In the data rows, the value 128 means zero.
Some points:
[77, 106, 107, 84, 86, 128, 73, 96, 102, 166, 93, 181, 121, 205,
 214, 142, 116, 95, 146, 28, 157, 100, 159, 141, 105, 67, 181, 144,
 153, 146, 171, 166, 159, 112, 119]
[191, 78, 139, 111, 152, 77, 136, 128, 152, 121, 151, 174, 117, 159,
 126, 128, 131, 46, 119, 134, 152, 114, 138, 145, 127, 172, 172, 125,
 167, 103, 53, 141, 157, 94, 137]
[90, 125, 95, 145, 164, 132, 158, 161, 82, 96, 160, 95, 191, 116,
 154, 96, 121, 159, 89, 145, 150, 128, 41, 131, 97, 107, 72, 103,
 118, 171, 151, 127, 130, 163, 119]
[112, 147, 136, 146, 181, 153, 129, 196, 112, 83, 136, 105, 125, 80,
 153, 86, 122, 187, 87, 104, 163, 157, 96, 147, 94, 100, 103, 119,
 129, 214, 156, 111, 132, 120, 143]
[79, 54, 130, 123, 99, 66, 117, 199, 200, 139, 153, 196, 91, 235,
 182, 102, 59, 70, 120, 81, 222, 126, 153, 171, 78, 106, 229, 128,
 172, 123, 153, 156, 178, 56, 123]
[73, 111, 142, 75, 42, 188, 72, 117, 163, 144, 74, 149, 118, 151,
 194, 119, 84, 135, 201, 68, 122, 106, 190, 113, 98, 88, 188, 130,
 113, 128, 153, 206, 113, 102, 113]
[92, 73, 117, 99, 125, 66, 121, 130, 110, 155, 128, 170, 131, 140,
 120, 152, 126, 114, 122, 90, 124, 129, 97, 119, 134, 129, 186, 141,
 185, 116, 87, 101, 128, 70, 157]
[81, 145, 139, 64, 78, 145, 81, 154, 156, 143, 99, 156, 95, 155,
 180, 140, 71, 117, 178, 89, 137, 107, 244, 144, 125, 114, 152, 107,
 110, 134, 125, 201, 119, 167, 102]
[44, 85, 93, 158, 179, 134, 151, 172, 128, 118, 135, 96, 162, 105,
 148, 106, 97, 186, 74, 132, 191, 112, 93, 109, 67, 104, 118, 135,
 166, 183, 159, 84, 120, 150, 128]
[126, 118, 103, 103, 139, 77, 100, 112, 134, 150, 123, 151, 114, 181,
 213, 153, 109, 76, 182, 78, 139, 139, 121, 146, 117, 104, 142, 136,
 175, 108, 171, 155, 152, 130, 153]
[85, 150, 120, 150, 129, 196, 110, 140, 96, 157, 120, 108, 119, 105,
 193, 92, 141, 177, 98, 79, 193, 121, 136, 126, 65, 85, 114, 154,
 88, 169, 206, 125, 119, 166, 104]
[96, 123, 127, 83, 118, 120, 84, 163, 144, 150, 147, 164, 81, 165,
 189, 134, 84, 103, 177, 110, 126, 122, 187, 169, 121, 116, 159, 130,
 132, 122, 185, 146, 148, 83, 138]
[198, 133, 150, 80, 136, 73, 140, 104, 148, 124, 130, 143, 123, 86,
 104, 145, 120, 52, 135, 168, 76, 111, 138, 121, 154, 163, 139, 137,
 178, 52, 91, 126, 123, 97, 152]
[168, 150, 142, 175, 122, 166, 147, 80, 132, 138, 122, 118, 123, 95,
 75, 110, 199, 163, 120, 147, 50, 115, 154, 98, 180, 133, 93, 156,
 59, 106, 88, 125, 123, 135, 122]
[113, 124, 143, 121, 101, 106, 121, 162, 132, 145, 174, 168, 130, 124,
 144, 107, 110, 117, 89, 113, 174, 128, 109, 150, 96, 120, 195, 158,
 183, 125, 127, 152, 132, 104, 141]
[185, 156, 109, 138, 129, 111, 130, 95, 139, 106, 158, 108, 131, 139,
 91, 100, 146, 126, 119, 140, 72, 127, 85, 128, 130, 148, 104, 141,
 100, 105, 112, 117, 120, 109, 117]
[85, 98, 103, 162, 127, 175, 139, 80, 94, 140, 83, 99, 135, 96,
 127, 131, 105, 211, 120, 162, 109, 145, 85, 98, 111, 119, 68, 140,
 122, 175, 143, 124, 110, 151, 102]
[95, 178, 135, 161, 76, 194, 120, 119, 133, 110, 84, 76, 103, 71,
 80, 130, 98, 187, 175, 181, 99, 108, 137, 110, 172, 108, 68, 94,
 39, 180, 166, 111, 94, 207, 108]
[117, 87, 118, 117, 131, 80, 126, 187, 153, 146, 178, 179, 101, 219,
 235, 121, 96, 60, 107, 77, 204, 127, 99, 146, 66, 100, 202, 139,
 223, 155, 147, 173, 183, 72, 137]
[145, 126, 148, 131, 143, 143, 124, 124, 139, 115, 138, 132, 129, 95,
 73, 138, 146, 106, 119, 132, 128, 125, 146, 87, 155, 155, 104, 117,
 113, 146, 117, 122, 93, 144, 118]
[122, 97, 106, 123, 128, 115, 139, 144, 110, 87, 181, 103, 170, 110,
 116, 167, 103, 159, 136, 132, 150, 146, 99, 118, 102, 144, 127, 115,
 159, 166, 121, 87, 123, 164, 127]
[105, 103, 113, 122, 86, 116, 89, 145, 157, 133, 113, 139, 155, 158,
 138, 63, 98, 98, 166, 146, 148, 148, 155, 128, 118, 141, 138, 104,
 50, 122, 141, 148, 152, 154, 128]
[91, 166, 105, 150, 135, 113, 130, 113, 100, 95, 74, 69, 118, 65,
 88, 130, 123, 192, 146, 170, 160, 126, 94, 102, 110, 126, 77, 134,
 100, 163, 165, 98, 120, 181, 103]
[141, 104, 128, 130, 127, 171, 149, 122, 83, 108, 112, 88, 189, 115,
 94, 157, 150, 148, 137, 143, 78, 147, 84, 114, 183, 122, 95, 140,
 122, 119, 109, 111, 98, 125, 103]
[165, 164, 151, 134, 146, 76, 138, 147, 196, 116, 180, 148, 151, 132,
 99, 150, 130, 71, 113, 134, 113, 120, 159, 135, 152, 152, 132, 96,
 156, 90, 95, 124, 124, 110, 139]
[168, 87, 123, 85, 155, 106, 133, 135, 122, 113, 149, 148, 125, 171,
 145, 127, 156, 91, 93, 115, 152, 114, 151, 162, 134, 132, 191, 143,
 183, 126, 83, 116, 138, 118, 169]
[93, 188, 101, 88, 120, 174, 109, 147, 108, 153, 127, 111, 95, 111,
 169, 146, 92, 163, 137, 105, 199, 101, 165, 151, 108, 96, 120, 149,
 128, 155, 182, 120, 120, 170, 121]
[154, 163, 139, 121, 130, 88, 126, 88, 158, 125, 128, 166, 140, 162,
 120, 126, 104, 99, 144, 149, 106, 125, 108, 127, 120, 129, 123, 127,
 134, 75, 147, 153, 123, 93, 123]
[140, 118, 169, 159, 137, 96, 155, 155, 140, 118, 108, 138, 139, 161,
 110, 158, 170, 113, 55, 122, 102, 150, 126, 114, 164, 153, 201, 173,
 130, 79, 60, 145, 153, 87, 128]
[134, 104, 126, 157, 146, 69, 123, 150, 117, 129, 127, 139, 149, 173,
 142, 139, 97, 101, 142, 133, 144, 159, 10, 164, 139, 126, 134, 150,
 164, 129, 163, 93, 166, 103, 105]
[213, 154, 150, 143, 134, 103, 158, 107, 140, 141, 101, 99, 107, 97,
 94, 125, 156, 89, 145, 179, 47, 140, 161, 152, 172, 154, 101, 123,
 108, 108, 81, 100, 129, 127, 131]
[114, 101, 123, 153, 132, 119, 143, 106, 136, 129, 136, 144, 127, 149,
 108, 142, 149, 122, 112, 102, 137, 127, 109, 125, 148, 133, 135, 132,
 128, 97, 141, 129, 157, 108, 142]
[197, 185, 166, 137, 135, 111, 153, 58, 122, 145, 133, 128, 122, 121,
 84, 158, 172, 110, 115, 158, 35, 133, 139, 125, 181, 156, 114, 130,
 144, 71, 57, 108, 93, 101, 152]
[148, 140, 144, 123, 145, 117, 152, 138, 121, 112, 128, 144, 120, 144,
 141, 136, 150, 106, 91, 110, 156, 128, 94, 138, 128, 127, 142, 156,
 120, 141, 125, 139, 152, 77, 149]
[94, 161, 108, 37, 91, 159, 110, 111, 114, 173, 114, 138, 115, 170,
 187, 150, 139, 98, 135, 38, 159, 102, 212, 176, 141, 87, 192, 133,
 189, 117, 133, 153, 147, 155, 120]
[121, 159, 147, 93, 39, 178, 83, 81, 86, 163, 95, 140, 100, 151,
 156, 124, 126, 168, 189, 61, 101, 99, 196, 143, 124, 97, 115, 151,
 46, 114, 178, 179, 119, 141, 108]
[83, 99, 96, 144, 161, 169, 159, 129, 76, 145, 135, 104, 158, 90,
 139, 158, 138, 163, 75, 108, 133, 114, 102, 82, 141, 117, 112, 113,
 154, 121, 131, 117, 134, 178, 124]
[104, 134, 79, 179, 167, 147, 134, 180, 108, 111, 160, 99, 140, 105,
 115, 117, 111, 208, 113, 140, 208, 133, 79, 122, 91, 118, 65, 114,
 99, 218, 177, 90, 122, 160, 111]
[169, 96, 166, 139, 106, 107, 138, 82, 126, 146, 124, 125, 133, 153,
 50, 181, 178, 89, 144, 188, 52, 151, 158, 83, 228, 154, 116, 111,
 81, 63, 65, 103, 124, 105, 129]
There is one direction along which these points spread out most. Take the direction at right angles to it along which they spread out most. Go by this last direction. Where along it does each point below lie, from 0 to 99? 50 is the average, and the first point above lies past it. One standard deviation of the points above along it is 16.
[145, 132, 152, 106, 92, 164, 66, 112, 155, 158, 89, 114, 56, 139,
 130, 144, 90, 125, 205, 135, 97, 122, 189, 99, 154, 128, 127, 98,
 136, 110, 139, 163, 133, 175, 126] >> 47
[154, 89, 125, 106, 167, 42, 141, 167, 165, 78, 138, 152, 92, 108,
 109, 128, 127, 64, 139, 147, 135, 146, 131, 162, 100, 148, 194, 107,
 179, 109, 81, 77, 138, 120, 169] >> 33
[128, 152, 156, 149, 123, 143, 151, 125, 128, 112, 107, 118, 171, 126,
 93, 115, 140, 148, 137, 149, 118, 127, 131, 124, 133, 150, 142, 133,
 54, 116, 87, 143, 113, 150, 105] >> 48
[208, 177, 151, 120, 161, 119, 152, 98, 169, 127, 158, 120, 113, 112,
 79, 123, 161, 106, 121, 169, 85, 111, 150, 129, 116, 161, 111, 106,
 110, 89, 77, 122, 122, 122, 144] >> 32
[102, 106, 83, 123, 118, 189, 121, 115, 83, 103, 144, 60, 125, 76,
 101, 133, 177, 195, 101, 137, 135, 109, 95, 123, 139, 123, 73, 106,
 135, 182, 150, 116, 114, 132, 146] >> 67
[123, 85, 92, 149, 158, 117, 162, 147, 116, 115, 139, 120, 147, 130,
 138, 95, 132, 133, 109, 205, 121, 144, 96, 97, 69, 149, 94, 123,
 158, 142, 111, 99, 130, 148, 131] >> 54
[104, 78, 74, 154, 203, 166, 151, 155, 98, 93, 136, 123, 245, 48,
 107, 76, 123, 207, 96, 142, 214, 158, 89, 109, 59, 157, 91, 102,
 155, 172, 153, 126, 113, 127, 152] >> 73
[128, 189, 131, 169, 125, 147, 121, 68, 97, 135, 114, 103, 124, 96,
 109, 140, 148, 148, 107, 133, 74, 162, 119, 127, 147, 145, 81, 125,
 98, 130, 161, 107, 109, 155, 120] >> 53
[171, 175, 160, 156, 136, 145, 136, 107, 124, 126, 118, 112, 123, 108,
 85, 120, 167, 135, 98, 165, 74, 127, 101, 126, 178, 149, 100, 116,
 79, 120, 90, 104, 90, 132, 127] >> 41
[194, 172, 196, 182, 137, 146, 168, 103, 141, 146, 129, 131, 87, 119,
 90, 123, 177, 109, 152, 193, 52, 145, 136, 111, 193, 153, 70, 150,
 101, 78, 122, 149, 101, 96, 120] >> 31
[135, 154, 147, 146, 103, 159, 131, 144, 154, 119, 120, 108, 123, 75,
 69, 117, 133, 155, 169, 136, 127, 139, 152, 132, 134, 134, 94, 105,
 74, 115, 116, 111, 109, 149, 117] >> 53
